In the rows, zero is written as 128.
Turns in one plane each, and the order they were made in; the first pair answered
k_614 (before -> after):
[151 115 127 137 104 122 136  99]  ->  [122 152 125 142 124 109 138 100]
[115 164 160 135 170 113  88  79]  ->  [104 133 155  59 148 112  83 112]
[167  66 110 173  83 142 162 145]  ->  [114 154 113 218 142 109 167 123]
[ 99 142 115 126 133 115 146 139]  ->  [120 107 117 107 111 130 146 148]
k_100 (before -> after):
[153  72 131  57  92 143 130 153]  ->  [113 187 173 104 167 132  87  82]
[141 161 132 162 148 122 101  88]  ->  [167  86 106 148 100 134 135 130]
[174  53 119  72  89 152 117 137]  ->  [131 169 160  80 165 138  63  77]
[ 87 162 139 131 123 107 136 131]  ->  [105 128 128 160 104 112 162 138]
k_983 (before -> after):
[173 114 155 119 127 149  92 104]  ->  [176 107 146 144 121 152 108 105]
[107 168 136 105 149 129 170 127]  ->  [112 175 139 120 155 132 162 115]
[ 95 161 141 150 151 120 123 115]  ->  [105 152 132 171 144 122 138 118]
[ 76 170 111 140 144  96 130 118]  ->  [ 78 169 107 157 140  93 137 116]
k_323 (before -> after):
[146 128 139 126 142 138 120 112]  ->  [140 132 127 147 146 133 138 115]
[104 146  98 117 130 106 153 153]  ->  [118 135 116  73 120 118 129 147]
[109 125 137  89 128 121 130 140]  ->  [126 132 151  94 130 135 108 120]
Pairs:
Between the rows of a pair lie 2 to 3 turns.
[152 111 128 219 124 118 165 113]  ->  [108  90 100 149 109  98 192 176] => k_614, k_100, k_614
[ 72 207 112 135 166 130  98 122]  ->  [176  77 111 128  80 187  96 132] => k_614, k_614, k_983
[187 104 144 138 102 161 119  97]  ->  [ 95 135 106  81 119 116 167 162] => k_614, k_323, k_614
[ 60 137  96 149 161  88 161 171]  ->  [ 55 162 116 118 177  92 126 158] => k_983, k_983
[ 93 182 156 110 158 132 113 111]  ->  [101 179 145 163 158 127 139 108] => k_323, k_983
[139  91 130 109 107 120 153 170]  ->  [115 120 122 149 130 101 180 164] => k_100, k_100, k_323
[162 149 139 145 165 144  60  80]  ->  [166  94 129  70 131 152  60 119] => k_100, k_100
[ 68 140  90 129 132  81 188 167]  ->  [143  55 102  84  80 128 158 171] => k_983, k_614
[ 87 209 141 152 177 104 119 102]  ->  [ 62 160  96 139 149  86 181 162] => k_983, k_323
[215  50 122 210  94 154 157 127]  ->  [ 52 160 107  55 154  77 158 197] => k_614, k_614
[115  80  66 183 101 119 210 192]  ->  [182  77 101 235  97 156 164 135] => k_323, k_614
[186  60 102 186 101 131 194 159]  ->  [209 133 161 209 147 155 107  70] => k_100, k_323, k_100
[130 132 112 197 134 112 165 126]  ->  [ 85 137 100 121 136  91 167 162] => k_614, k_100, k_100
[116 127 132  38 113 134 105 161]  ->  [ 89 166 134  49 138 113 105 153] => k_100, k_614
[ 48 181  91 161 162  85 204 159]  ->  [105  64  84  61  82 123 184 205] => k_983, k_614
[131 149 152 116 145 128 100 105]  ->  [122 112 131  90 118 121 129 150] => k_100, k_323, k_100
[163  95 101 139 109 145 183 133]  ->  [157 141 112 185 136 138 178 104] => k_323, k_614
[ 99 154 133 147 142 116 129 147]  ->  [142 117 139 172 118 138 127 139] => k_323, k_614, k_614
[159 143 153 181 113 127 122  77]  ->  [ 91 148 134  63 114 100 128 140] => k_614, k_983, k_614
[ 99 185 105 122 163 120  89  93]  ->  [129 155 116  86 142 138  64  93] => k_614, k_983
[176 116 145 134 131 171 124 115]  ->  [114 161 141  81 159 139 122 140] => k_614, k_614
[110 112 112  88 113 135 159 177]  ->  [164  83 123 137  98 157 155 150] => k_614, k_323
[124  71 133 132 102 148 141 126]  ->  [ 81 147 139 150 156 124 140 103] => k_983, k_614, k_614
[ 89 123 122 126 111 116 144 159]  ->  [117 120 123 177 108 124 148 131] => k_614, k_614
[147 146 169 105 134 154  96 111]  ->  [ 92 144 120 119 132 119 170 168] => k_323, k_323, k_323
[137  89 130 151 107 142 153 143]  ->  [133 109 129 178 120 138 150 124] => k_983, k_614
[150 187 163 165 172 146  42  55]  ->  [ 93 216 149 133 194 121  60  84] => k_614, k_323
[ 66 140  95 144 143  84 166 177]  ->  [147 154 170 136 152 141  50  89] => k_323, k_323, k_323
[127  67 113  71  73 120 130 185]  ->  [ 59 139 113  71 122  89 135 183] => k_614, k_614, k_614
[ 92 158 106 123 149 143 160 164]  ->  [156 112 113 166 120 176 148 132] => k_983, k_614, k_614
[ 82 184 140 116 161 114  95 108]  ->  [169 111 146 177 117 153  94  89] => k_614, k_323, k_100
[174  88 145 143 100 147 111 116]  ->  [166  76 134 114  93 146 117 136] => k_983, k_983
[168  93 116 144  97 141 113 123]  ->  [ 90 165 111 105 140 101 116 139] => k_614, k_614
[ 83 151  73 176 165  94 170 145]  ->  [139  64  66 149 109 118 176 171] => k_100, k_614
[110 166 147 176 166 144 126  88]  ->  [ 73 149 107 153 151 117 178 143] => k_323, k_983
[126 153 162  88 156 117 119 119]  ->  [153  89 137  99 115 126 151 151] => k_100, k_100
[177  74 124 119  84 160 119 131]  ->  [ 71 188 119 109 158 107 128 129] => k_614, k_614
[116 116 100 165 126 121 179 151]  ->  [140 128 150  78 129 151  85 118] => k_323, k_983, k_323
[128 154 141 158 143 128 119 100]  ->  [100 165 132 129 150 116 122 116] => k_614, k_983, k_323
[107 147  99 193 104 104 143 151]  ->  [111 118  88 148  83 106 146 177] => k_983, k_614
[157 118 159  95 112 158  68 108]  ->  [130 173 158 141 147 139  79  87] => k_983, k_614
[155 143 160 157 143 145  99  77]  ->  [118 122 108 184 131 114 179 132] => k_323, k_983
[110  93  91 114 124 104 159 170]  ->  [127 112  95 188 136 108 160 137] => k_100, k_983, k_100
[171 147 163 153 110 173  86 103]  ->  [ 73 201 128 123 145 119 134 157] => k_323, k_614
[148  90 109 114  74 160 124 130]  ->  [104 189 125 155 137 137 113  89] => k_983, k_100, k_323
[102 219 142  98 161 130  89 109]  ->  [180  92  94 176  82 154 173 148] => k_983, k_100
[154 122 135 134 127 136 105  95]  ->  [112 117 107 101 126 109 141 145] => k_323, k_323, k_100
[ 88 132 110 107 129 109 157 159]  ->  [117 148 150  82 134 136  96 116] => k_323, k_983
[ 93 177 119  98 174 144 124  91]  ->  [159 129 132 139 147 179 111  68] => k_614, k_323, k_983
[147 103 169  95 109 178  91  99]  ->  [ 84 165 165  81 144 143  96 107] => k_983, k_614, k_614
[176 150 108 198 148 132 144  80]  ->  [102 167  79 155 160  93 184 135] => k_983, k_614
[130 175 170 131 152 133  86 107]  ->  [168  83 144 108  95 149 112 155] => k_323, k_614, k_614
[160 109 111 213 118 130 167 118]  ->  [100 197 154 123 170 113  90  97] => k_100, k_100
[ 58 213 152 125 189  99 109 116]  ->  [ 61 146  95 170 153  85 201 169] => k_100, k_614
